Each path below is one point turned by a fixed rotation once a step. After each direction that follows a path, write how fast that rotation turns it, in deg/step (0 if it stays still).
Each turn is a multiple of 5 degrees from 10 to 175, or 0.
Each row of a path follows its step; steps can be skipped.
Path 1:
step 0: [  5  14 -17  -7 -13 -10  -8 -13   1  -2  -9   8 -10  11   4  10 -17   2
   3  -5   3   3   1  -2   3 -13  -6   4   6  -9  -7  -4   7   8  -2   9
  -1   9  -7  -4  -2   4]
step 1: [ -8  -5  -3  -5   2   2   3  -7  -7  -5   1   7  -1   6   4   4  13 -10
   0   2  -4  -5 -19  15   1 -17 -19  11  13   0 -10 -14  -4   1   1  -2
   9  -2  -8   1  -6  -1]
step 2: [ 12   3  -7   6  -1  -4   1  -4   5  -2  -9   2 -12  -4  -1  20   6   7
  12  -1   0  11 -16 -10   0 -18  -8  -2  -7  -3  -1   1   9  -1  19   6
  -2   0   0  -1 -11   0]
step 3: [-17   4   0   9   1   3   3  -5   8  -9  -5  12   8   0   3  13   0 -13
  -1   3  13 -10  -3  -1  14  -5   0   6   9 -13 -17  -1  -3   1  17   7
  -1   1  -5  -6  -4   4]
step 4: [ 12   5  -3  -5  11 -12   7  -3   7   1  -4   2   3   7  -8   6  -4  -1
   2   2  -4   5   2  -9  13 -14 -17   7  11  -3  -3 -16   9 -11   9  -6
  -6  17   3  -1   1   4]
step 5: [ -8  -8  -3  14  12  -6   1  -1   0  -3  -7   6  -4  10  -4   9 -10 -11
  11  -9  21  -5  -5   4 -10  -3 -21  -3  -1  -2  -5  -8   6   3   6   1
  10  -1 -10   0   2  -6]
step 6: [  2  -1  18   8   3  -6   1  -2  12  -7 -10  -4 -18   4   7  -1   4  -9
  -1   7  -5   3   1 -15  -2 -16 -11  10   9   4 -11  -1   2   0  10   8
   4   4  11  -2  -6  -3]
step 7: [ -7  17   3  22  10 -12  -2 -11   3   5  -9  19  12   4  -2   5   1  -3
  14  -3   5   2  -6  -1  -2 -15   1  -3  10  -3  -1   3   3  -2  -6   0
   0   2   4 -11   2  -7]
step 8: [ -3   7  12  -1 -10   6   4  11  -5  -1   0   3  -6   5  -6   7  -6 -12
  17  12   2  -2  -1 -10   7  -4 -23  -4  16   1  -8  -7   7  -4  -9   6
  -8   3   2  -8  -5   4]
Directions:
[-3 -3  1  2 -1  1 -4 -3 -2 -4 -3  3  3 -1  0  1 -3  0  1 -3  4  1  1  2
  3  2 -1 -5  1  2  3  0 -5  5 -2  2  0  2 -3  1 -2  0] | 155
[-1 -4  2 -4  2 -4  4  1  4 -5  6  0  1  3  4  1  2 -2 -3  0 -3 -3  1  1
  2 -2 -1 -1  2  0  1  4  1  3 -2  1 -2 -1  1  0 -2  1] | 140
Path 2:
step 0: [  1  -3  -6  -2  -5  -2   0  -1   5   5   0  -1  -5  -5  -1   7  -7 -17
 -11  -1  15   4  -7   9 -15   0  -1  -3  -4   5  -7   7 -19   9  -8   1
  -6  -8  19   2 -11 -13]
step 1: [ 11  10  -9 -11   7  -7 -13  -3  -5  10  -2   7 -19  -6   2  12  -3  -2
  -9   2  -3  -1  -5   4 -13   2   7   1  -2 -17  -6  -5  -5  -2 -11  -6
   2   9  14  -1   1  -5]
step 2: [ -6  11   3  -9 -11  -9  -9  -5  -3   3 -13  -6  -5  -5  -9  18   2  -3
 -11   2  -6  15  -4   3 -13  -2   9   7   0   3  11   7  -1  12  -3  -3
 -13   7   7  -7  -7   4]
step 3: [  2  13  -6   1  -7   4  -5  -2   7  -1   7  -6 -11   1   8   3 -17   7
  -6   4  -3   8 -16  -3 -16  -3  -2  16  -7   3   9  -6 -18   3  -6  -8
   1   5   1   0 -10   3]
step 4: [  7   3  -5   2 -12   2 -16   0  18   3  -8 -12 -11 -10   5   2  11  -1
  -8  -5 -10   7 -13  -9 -11   6   3  -9  -4  -5   1 -14   2   5  -1   2
  -3   3   2   8 -11  -2]
step 5: [ -2  17  -2  -6 -16   7  -1   9   7  10   1 -11   0  -5   7  13  11  -2
  -7  10  -8   7  -5  -2  -7  16 -12  -3   9   1   7   4 -12  -3  -3  -8
   6   0   6  -4   3  -8]
step 6: [ -2  15   1   1  -4   6  -4 -17  12   5  -4   4 -12   2  -5   2   8  -8
  -3   1  -5  11  -1   0   2  -5 -11   3   2   8   1 -10  -2  -2  -4 -14
  12   7   4   0 -15 -20]
step 7: [  5  -9 -10   0 -19   2  -5  -7   9   0  -2   0   7  -5   7  12   2   6
 -15   1   2   9  -4   1  -4   0   5   0  17   0  -1   0   3  -7  -5 -11
   3  19  -2  -6  -6 -17]
step 8: [ -9   7 -14   3  -9  19  -5 -15   2   6   3  -3  -6   0  13   5   5   4
 -16  -2  14   5   1  17   3   8   5  -5  -4   6   2   0  -1   9  -1 -13
   0  -3   7  -3  -3  -4]
Directions:
[ 3  9  5 -1  1  0  0 -1 -1 -2 -2  1  3  2  0  1 -2 -3  1  3  0  0  0 -1
  1 -2  0  5  3  4  1  2  4 -2  1  0 -2 -1 -1 -1 -4  0] | 100
[ 4  0 -3  4 -2  4 -1 -2  1  1  1 -1 -1 -2  5 -1 -2 -3 -1  1  3 -2 -2 -1
  0  2  1 -3 -1  0 -3  1  2 -5  1  4 -5  0  3  0 -1  3] | 95
Path 3:
step 0: [ -9   9  -1  11   1  -4  10  -1  -8 -13  -7   2  12  -3  -5  15  -4  14
 -17   6  10  -7  15  -2  -3   6 -13  -4   8  -1   6  -4   3   6   9  -3
  -7  -6  -9  -6   0  -4]
step 1: [ 12   4 -14   2  12 -13  -3  -2  10   4   5   0  -2  -7 -10  -5   5   1
 -13  -8  -1   1   1  -1  -1  -5 -22  -4  -9   1   0   7  -2  -2  -4  15
  -3  13  -8   0   9 -13]
step 2: [ -1  -9 -18   1   8  -5   3  -8 -16  -1  15   1   4   5  12 -12   9   5
 -10   1  -6   0  -9 -13  11   3   5  -5  -1  -6   8 -10 -15  -7   0   2
   1  -2  -8  -2  -5   9]
step 3: [ -7  -5  11 -11   4  -1   5   7 -16   4   3  17  10 -13  -2  -2   4   0
 -10   2  10   9  -2  -7 -10   6  11  -7   0  12  -5  -6   6  -6   7   9
  -8  10   2   4 -11 -13]
step 4: [ 16  -2 -13   5  -7   2  -7 -11   5   1  -9  11  -1   3  -1   3   8 -25
   7   3   4  -4 -11 -11   5  -7   8   2  -7   3  -6  -1  10 -12  -9   7
  -8   2   5  -1  -4  -9]
step 5: [  4  -8   3   3 -12   5   6 -12 -11  -2   1  -7  -5  11   7   7  -5  -1
   3   7  -4  -2  -7   4  -4  22   2  -5   7 -15  -9   3  -3   1   9   3
 -11  -5   5 -18 -14  -4]
step 6: [ 11  13  -3 -12  -2  -6   2  11  -2  13   6  -1 -11  -6   1   9   2   6
  12 -12   1  -3   3  17  -9   6   3  -4  -4   9   5   2  16  -5   9   1
 -10  -5   4 -11   6  -8]
step 7: [  3  10 -12 -17   3   3   2 -10   1  -7 -14 -20   0   7   9   3   8  -7
  -1  -1  -1   4  -9  14  12  -8   0  -3  -2  -2   1 -12  -1  -5  -1 -14
   2   9   3  -8  11   8]
step 8: [-13  -2   8 -10  -3   3 -11  13  -9  -1   5   3  -6   7  -1 -13  -5   7
   5   3 -10  20  -2  -1   1   1  -3  -5   0  -6 -11   2   1  14   8  -9
  -3  17   8 -11   8   4]
Directions:
[-1  4  1  2 -1 -4  2 -1  3  3  3  0 -1 -4 -4  2 -4  1 -1 -2 -1  2  1 -1
  0 -1  1  1 -5 -1  2 -2  5 -1  1  3  1  3  6  1 -1 -1] | 135
Path 4:
step 0: [  3   3   1  -3   6   1   5  -5  -8  -1   1  -8   0  -1  13 -13   4 -13
   4  12  -9  -4   2  -8   8  -8   9   0 -12 -16  13  -5  -3   6  13  -5
  12  16  -5  -7  -3   4]
step 1: [ -2   3  -4   4 -12   6   3   1  20  -3 -11   0   1  -7   7   1   8 -12
   2   2   8   3   1 -14   3 -11  12  -6   1 -11   1  -4  -7  13   7  11
   0 -13  -2  -8  -6 -14]
step 2: [ 10   3 -10   2  -8  -4 -17   2   7   5  -4  -1   0   7   9   7   4  -3
   7  -3   0   4   2   9  -4   0  -6  -7  -3 -15  -9  12  -1  -4  -2  13
  25   1   6   8  -8 -11]
step 3: [  4 -14  -1 -16   5  -7  -4   6   1   5   1   0  -1   4  -2  -4   3   6
  -2   4   2 -10  -2  -1  -1  -1   7  15  -9 -14   3  10  16  -4   6 -13
  14 -17  -9   3  -7  -8]
step 4: [  2  -1  -4   7   1   2   3   2  16 -14   9  10   8   2  11  -7   9   0
   3   0   3  -2   3  10   9 -10   9   7 -14   4  12  -5  19   1   8   5
   6  -7   3  -4  -2  16]
step 5: [  6   5  -7   3  -7 -15   3  -5   1   3  -3  11   6   4 -12  -6  10   1
   3   7   5   8  -8  -8   9 -14 -17   2 -10   0  -3 -11  -6  -6  13   3
   8  -3  13 -12 -10  -2]
step 6: [ 11   1 -20   0   0  -3   4   1  -4   4   0  -8  11   2  -8  -2   0  -5
   2   2  -2   1   4  17   2  -3  -5  -4   9 -20  -1   4   6 -11  11   4
  -8 -15   5 -10   9 -13]
step 7: [  1  -7   6  -2  -4  17   4 -10  -6  -3   5  -5  -1   8  -6   5   1   3
   5  -9  -1  -5  -7   7  12  -1  -2   6   2  -6  -3  14   1   6   3  -1
  20 -18  10  -8  16   7]
step 8: [ -7  11   7  23  -2  -7  -1   5   3  -1   0 -11  -2  14 -10  -9  11   0
   1   6   4  -7   1 -10   9  10  -4   6   5   2   3   3  15   2  16  -2
  11  -4  -3   2   5   6]
Directions:
[ 1  3 -1  2 -5 -4 -5 -1  1  0 -3  0  2  6 -1 -1 -2 -1 -3 -2 -1  2  1 -3
  0 -3 -2  0  4  5 -3  0  2  1  0 -1  2  2  2  2 -2  0] | 115
[ 2  0  0  1  2  3 -2 -5  4 -2 -5 -4  0 -1  1  0  3 -3 -1  1  3  0  0  2
  2 -2 -4  2 -2 -3 -2  0  4 -2  5 -2  3 -1 -1 -3  0 -1] | 0
